Each row is where one point has got to under a steady rotation. How many ticks took it there?
The counts run from 0 to 263.
[103 129 180 119 145 149 127 114 117 152  71 119 146 120 142 116 130 117
 113 138 138 138 142 155 143 119 139  79 106  93 140 148 110  89 164 125
 110  65  52 123 151 133 138 143 115 144 125  83 170 145 133  75 140 137
  95 136 166 144 113 170 110 127 152 148 115  80 115 104 118 160 101 164
 103  76 149 118 105 105 101  83 120 100]  114
[116 149 134 156 124 141 128 135 143 115 129  87  94 145 108  98 168 121
 147  69 191  67 122 124  87 103  98 106 118 112  80 127  98  88  85 125
 148 100 121 115 161 162 128 150 129 135 148  90 100  88 117 115 108 164
  71 122 132 107 117 154 140 103 149 127 147 105 159 121 139 141 108 123
 110 114 120 137  63 110 159 100  93 122]  226
[115  77 177 104  95 123 141 131 160 119 147 148  88 148 111 104 137 153
 157 110 173  87 143 143 118 128 162 136 125 145 135 116  94 119 129 156
 124 115 168 116 142 183  85 132 124 180  92 113 104 119 103 158 121 136
 103 141 176 108 128 155 118 123 130 185 149 141  96 139 137 144 154  84
  91  89 103 156  92 156  97 104 145 131]  230
[111  91 178  89 101 125 141 108 125 132 121 103  91 124 148  94 135 115
 151 116 141 104 137 131 151 142 165  99 112 137 154 151  89 148  88 107
 147  76 103 119 172 155 111 119  92 157  91  90 136 154 103 139 136 133
 117 147 209 144 134 164 122 119 121 168 137 136 113 133 134 137 117  96
  85  92 149 108  98 118  89  78 136 116]  220
[ 88  93 183 127 125 145 118 113 137 128 130 108 103 144 118 102 145 119
 113 121 141  64 168 141 156 135 175  73 111 121 146 103  98 117 128 126
 136 100 120 131 120 158  95 113 138 181 117  94 150 141 122 112 108 128
 113 117 156 115 130 160 141 122 138 191 150 137  88 130 147 124 136  83
  86  94 165 169  51 151  99  99 149 134]  97
[115 127 137  99 145 167 144 107 142 146  90  99 148 154 178 131 135 142
 175 103 163 131 121 106 150 163 121 128 122  96  98 162 140 125  97  83
 147  99 123  95 187 125 161 168 102 142  87  79 121 132 103 117 141 118
  91 137 158 135  96 153 125 123 137 142 118 109 113 112 143 174 135 154
 148 119  98 160  89 111 110 129 119  53]  61
[126 128 167 105 145 134 142 102 150 145  80 130 128 152 155 165 110 185
 139 115 146 141 158 138 147 135 153 129 130  92 125 141 130 111 148 122
 101  83 109 111 154 137 152 147 130 156 123  85 147 145 154  74 132 154
 104 134 171 130  80 163  97 135 130 173  88  73  89 106 140 194  99 161
 118 107 104 137 111 143  64 106 134  93]  126
[125 148 151  91 160 164 116 120 137 104 120  76 131 134 181 134 136 113
 168 139 187 147 115 140 127 138 109 143 119  81  95 152 146 110 114  90
 170 122 104 116 168 114 165 155 112 119 103 100 124 115 105 127 179 137
  93 152 134 135  95 141 106 126 152 130 140  94  90 123 145 161 126 149
 140 132  93 159  94  97 122 164  90  73]  183
[ 96 137 144 134 168 128 121 103 121 126 120  99 110 119 164 113  72 116
 137 117 150 128 125 147 141 111  88 110  98  96 118 153 132 112 101 119
 128 116  88 139 133 131 173 141 105 124 126  93 142 175 120  69 132 141
 103 114 158 133 109 149 100  99 141 143 122  94 103 133 141 163  93 152
 109 120 163 165  48 122 134  75 100  93]  129
[126 119 110  80 107 162 124 120 139 128  87 104 131 117 161 108 154 101
 167 121 146 131 121 123 129 137 108 120 116 115 120 161 140 133 100 131
 181 118 157 123 161 143 142 131  96 145  56  87 103 169 104 139 169 108
  88 131 165 122 126 161 128  87 123 116 136 123  83 147 140 148 172 118
 138 122 130 157  61 113 143  85 110  76]  76
[136 140 146 120 125 161 119 124 165 101 110 111 106 160  92 136 191 145
 131  71 181  68 151 136  98 120 129 115 137  96  96 101 119  92 131 146
 157 125 165 119 129 147 107 131 164 181 127  87 107  89 163 119 122 169
  73 125 108  93 112 159 126 107 145 148 138  98  94 112 160 140 149 107
 121 111 111 175  61 134 132 130 116 129]  94
[103 118 106 137 103 156 137 140 132 127 117 139 123 130 144  81 123 109
 157 128 153 109  96 155  92  88 107 149 104 125 104 144 114 103 135 166
 107 132 155 135 132 173 128 158 127 118  89  87 111 163  90 109 123 114
  58 127 143 127 133 154 140  87 135 133 163 122 105 134 114 133 174 110
 117  88 132 164  49 112 175  49 109 131]  253
[156 126 113 130  91 119 136 126 152  88 101 140  87 153 135 139 116 169
 150  96 151 125 146 159  93  92 133 172 155 107 102 127 120 138 151 175
 103 160 167 155 121 163 135 130 154 134 114  80 108 151 166  84 125 187
  76 125 139 120  89 167 121 105 118 145 122  89  75 102 121 161 136 104
 119 104  95 135  83 131 131  77 118 161]  134
[120  80 180  83 112 147 120 123 126 132  84 120 119 117 127 103 149 117
 119 145 123 121 152 142 147 144 170  80 110 117 159 122 102 117 152 155
 149  86 118 129 130 158 103 116 114 183  90  95 149 166 120 138 157 117
 115 148 183 134 131 168 125 128 127 169 131 121  69 141 133 141 141 107
  98  82 150 130  83 128  82  82 137 100]  99
[103 130 154 138 151 161 107 138 147 112 121 114 106 143  96 112 144 103
 120 116 178  86 120 177  79  77  89 104 110  96 119 124 108  80 145 147
 120 109 106 129 117 161 117 142 161 146 129 103 131 105 123 101 127 148
  52 105 137 115 134 159 127  78 161 137 147 102 114 131 142 132 154 114
 106 100 154 174  59 134 158  89 103 143]  106
[102 140 150 106 141 155 135 136 130 129 110 103 149 132 145  94 135  94
 187 126 181 108  89 141  89 113  83 140  86 110 102 153 119  99 100 115
 129  87 112 104 168 148 147 178 109 118  87 102 115 115  73 117 130 134
  62 138 146 133 119 141 127 104 133 124 128 109 147 137 118 153 139 152
 120  93  95 154 100  98 152 106  85  97]  50
[113  96 159 112 128 149 118 134 167 108 134 144  87 145 108 113 134 142
 125 120 162 112 135 165  93 103 134 134 125 111 122 114 117  96 167 174
 112 143 144 137 125 172  93 133 153 166 102 116 132 123 137 124 139 139
  79 123 154  99 117 174 115 112 154 160 139 123  80 149 145 139 168  85
 100  83 122 191  65 156 121  95 127 143]  108
[114 124 147 124 117 144 137 115 164  94 145 105  77 168 115 142 165 172
 174  74 195  73 151 122 120 126 157 133 147 128 105 116 108 137  86 102
 150 125 146 107 162 161  95 127 147 172 123  98 112  76 130 130 120 172
 101 122 145  95 109 157 134 117 124 164 124 108 124 120 161 155 135  84
 116 125  97 167  87 163 109 131 130 135]  216
[130 115 175 109 122 120 123  87 129 133 136  90  82 149 143 130  95 137
 167 114 139  90 161 133 186 142 158 127 103 111 117 130 134 155  99 122
 152 125 130 149 118 132 143 117 125 171 109 107 142 156 119 110 114 158
 140 124 148 130  95 129 110 149  95 206 138 116  54 138 147 156  65 113
 105 133 133 169  81 136  78 140 144 108]  152
[108 137 122 148 126 146 116 118 141  95 141 111  89 148 139 129 104 134
 118 122 183 122 139 155 114  99  93 143 133  87  85 126 130  79 137 151
 138 171 138 140 125 165 142 139 135 112 145 109 112 141 143 106 139 151
  78 109 137  99  96 154  93 102 165 150 141  95  70 118 148 170 134 104
 125 123 138 180  36 137 157  78  96 114]  119
[127 136 137 134 119 154 141 125 134  82 128  80 102 161 159 119 166 144
 160 101 172  81 138 145 108 113 185 129 166 122  95 138  97 149 104  95
 120 104 129 151 170 143 101 132 138 135 153  52 138  83 147  91 114 180
  98 124 131 137 106 156 176 118 128 147 153 112 154  84 130 117 144  86
 124 107 111 126 103 126 150 111 126 194]  202
[110 124 150 139 130 147 108 122 151 114 121 102  98 166  86 132 161 138
 123  81 169  55 165 124 120 133 149 100 140 106 107  91 108  98 119 133
 146 125 155 117 125 149 106 131 169 184 141  98 135  91 146 112 110 155
  97 118 112  91 112 157 135 123 147 179 148 111  85 120 166 143 137  93
 110 112 131 183  49 168 118 136 135 133]  95
[121  85 171 111 108 144 126 126 160 114 127 144  90 152 113 130 131 163
 117 122 159 115 155 167 121 122 158 135 135 117 131 112 111  92 176 173
 118 144 158 126 134 175  91 122 143 163 112 111 126 132 142 129 141 148
  98 138 152 106 105 180 112 120 151 184 144 124  54 130 141 151 161  72
 107  90 123 182  73 158 116 100 142 130]  109
[114 111 186 104 178 130 135  91 145 151 100 128 116 140 157 131  79 137
 173 106 150 111 143 162 152 117 138 108 100 117 138 145 136 152 115 111
  99  86 106 140 134 127 159 127 125 187  90  99 164 161 117  76 121 142
 105 107 184 145 121 147 117 115  96 176 101  96 101 142 138 160  98 157
  88 104 140 174 107 151  76 104 146 149]  139
[118 125 119 115  97 149 103 115 101 127  73  86 129  96 146  89 168  78
 123 126 132 107 133 116 125 126 127  76 105 114 115 137 108 111 105 138
 178  91 107 139 149 138 127 118  95 135 104  61 123 167 118 123 156 131
  84 144 166 135 134 168 139  98 129 119 157 113  96 128 125 137 119 111
 107 111 177 107  53  81 142  69 107  86]  89
[ 96 134 170 103 179 153 127 106 120 111 128  64 117 117 197 112 118  85
 157 142 175 125 119 147 152 145 141 106 119 109 126 169 115 136  95  66
 140  99  74 132 182 119 141 141 101 124 101  87 157 137  99 115 154 121
 113 124 189 158 112 141 134 114 138 142 132 117 132 133 140 140 132 137
 122 112 132 159  83 114 127 120 112 102]  195
[117 116 157 111  80 140 153 108 110 146  99 118 118 147 161 108 139 150
 160 139 141 131 136 104 171 152 168 135 114 112 106 139 108 114 111 114
 141  86 123 102 175 155 123 166  93 123 106  74 120 131  97 118 119 136
 120 161 163 136  70 148 109 171 132 186 149 107 106  87 107 175  92 119
 116 107  95  95 102  81  94 117 137  77]  46
[101 149 159 119 168 141 118  95 128 140 103 100 126 132 168 139  76 137
 132 115 159 119 145 141 174 135 104 112 107  84 112 154 145 104 110 104
 130 122  84 126 149 127 173 144 110 131 137  91 144 173 135  71 133 147
 103 117 166 129  91 152 100 111 137 160 116  79  92 116 147 178  79 159
 121 129 146 156  62 128 101  95 113  82]  128
[101 152 154 118 144 163 134 126 116 143 104 101 144 124 161  94 133  90
 181 126 169 113  91 136 117 111  93 124  82 108  96 165 125 101 105 108
 121  63  95 110 174 140 149 177 101 120 103  85 135 109  67 100 123 132
  67 137 142 150 116 147 126 121 139 127 129 113 157 111 110 147 114 161
 118  97 106 122 104  84 153 110 103  93]  49
[164 143  96 125  99 122 120 121 110 113 107 103  89 120 164 115 100 125
 162 104 132 129 142 142 131  93  95 148 113  82  97 155 131 140 102 153
 162 141 134 161 129 139 164 128 112 122 121  81 105 179 135  97 135 175
  99 124 139 132  97 149 113  99 100 128 145  99  69 114 107 156  69 121
 110 133 138 119  66  83 143  78  99 109]  144
[100 154 107 127 137 165 135 114 117 126 126  79 133 142 175 103 120 111
 172 114 170 103 112 114 138 137 101 134 107  99  76 153 130 113  78  88
 155 133 131 121 163 135 158 168 101 109 100  78 119 147  88 120 136 123
  80 121 134 115 112 138 139  99 146 129 159 125 113 123 140 162 137 125
 147 130 130 175  43 106 161 105  92  77]  63
[135 155 161 119 144 148  98 128 106 135 106  77 116 126 160 111 137  82
 156 139 172 111 107 150 116  97 108 101  87  63  89 152 131 110 106 122
 159  82  80 146 140 111 158 152 121 112 118  88 147 108  92  89 128 159
  83 140 116 160 101 132 122 125 133 132 154  83 118 117 126 134  74 161
 114 120 110 126 103  65 135 149  96 108]  170
[141 104 157  85  97 146 121 119 134 136  59 125 120 117 129 120 179 124
 110 131 142 150 152 128 135 135 137  93 127  95 140 137 120  87 155 160
 162  89 118 116 155 152 125 122 106 153  94  78 129 153 145 130 169 131
 101 162 168 124 109 180 100 134 142 137 115  97  68 113 123 170 118 136
 128  92 131 105  89  99  94  92 116  60]  101
